Some points, each followed by its number:
  -1.2  -0.9  -0.7  -1.0  -1.4  -1.6  -1.1  -0.3 0
  0.6  0.5  0.2  0.3  0.6  1.0  0.7  0.2 1
  -0.2  -0.1  -1.1  -2.0  -2.5  -2.4  -2.0  -2.0 2
   0.8   0.8  -0.6  -1.4  -1.2  -0.4   0.2   0.1 3
  -0.3  -0.1   0.7   1.1   1.0   0.5   0.5   1.1 4
  0.9  0.6  0.3  0.4  0.8  1.1  0.8  0.2 5
   0.8   0.7   0.0  -0.3   0.0   0.4   0.5   0.2 6
   1.4   1.2   0.4  -0.1   0.2   0.9   1.1   0.7 7
   0.3   0.2  -0.5  -1.1  -0.9  -0.7  -0.7  -1.3 8
  -0.1   0.0  -0.6  -1.0  -1.2  -1.2  -1.5  -2.1 9
   0.0  -0.3  -0.3  -0.4  -0.2  -0.2  -0.4  -0.5 10
  -2.0  -1.4   0.9   2.3   1.7   0.2   0.1   1.4 11
  -0.8  -0.6   0.4   1.3   1.6   1.0   0.3   0.3 12
   1.5   1.3   0.3  -0.6  -0.2   0.6   0.9   0.5 13
  -0.5  -0.3   0.9   1.4   0.9   0.2   0.5   1.4 14
   0.0   0.0  -0.6  -1.3  -1.5  -0.9  -0.3   0.2 15
Which three points above are nearest to each new point by angle, seen from the average point of the numbered points? Their numbers follow each, nearest first.
   0.3   0.4  -0.2  -0.6  -0.6  -0.2   0.2   0.2 3 15 13
   0.6   0.6   0.1  -0.2   0.1   0.5   0.6   0.5 7 6 13
   1.5   1.4   0.1  -0.7  -0.4   0.5   1.1   0.3 13 6 7
  0.6  0.7  0.4  0.1  0.1  0.5  0.9  0.9 7 6 1
  0.4  0.5  0.4  0.1  0.1  0.4  0.8  0.8 7 1 5
  -0.6  -0.4  -0.1   0.0  -0.2  -0.4   0.0   0.8 11 14 0
  -2.0  -1.4  -0.4  -0.2  -0.8  -1.2  -0.6   0.9 0 11 15
  -0.2  -0.3  -0.1   0.3   0.5   0.1   0.1  -0.1 12 11 4
  -1.1  -0.8   0.6   1.5   1.2   0.4   0.3   1.1 11 14 4
  -1.1  -0.7   0.3   0.6   0.0  -0.4   0.0   1.3 11 14 4
  -2.1  -2.0  -0.9   0.1  -0.1  -1.0  -1.7  -1.7 10 0 9
  0.1  0.1  0.3  0.5  0.7  0.7  0.6  0.5 4 1 5
  -0.1  -0.7  -0.4   0.7   1.3   1.1   0.0  -1.0 12 1 5
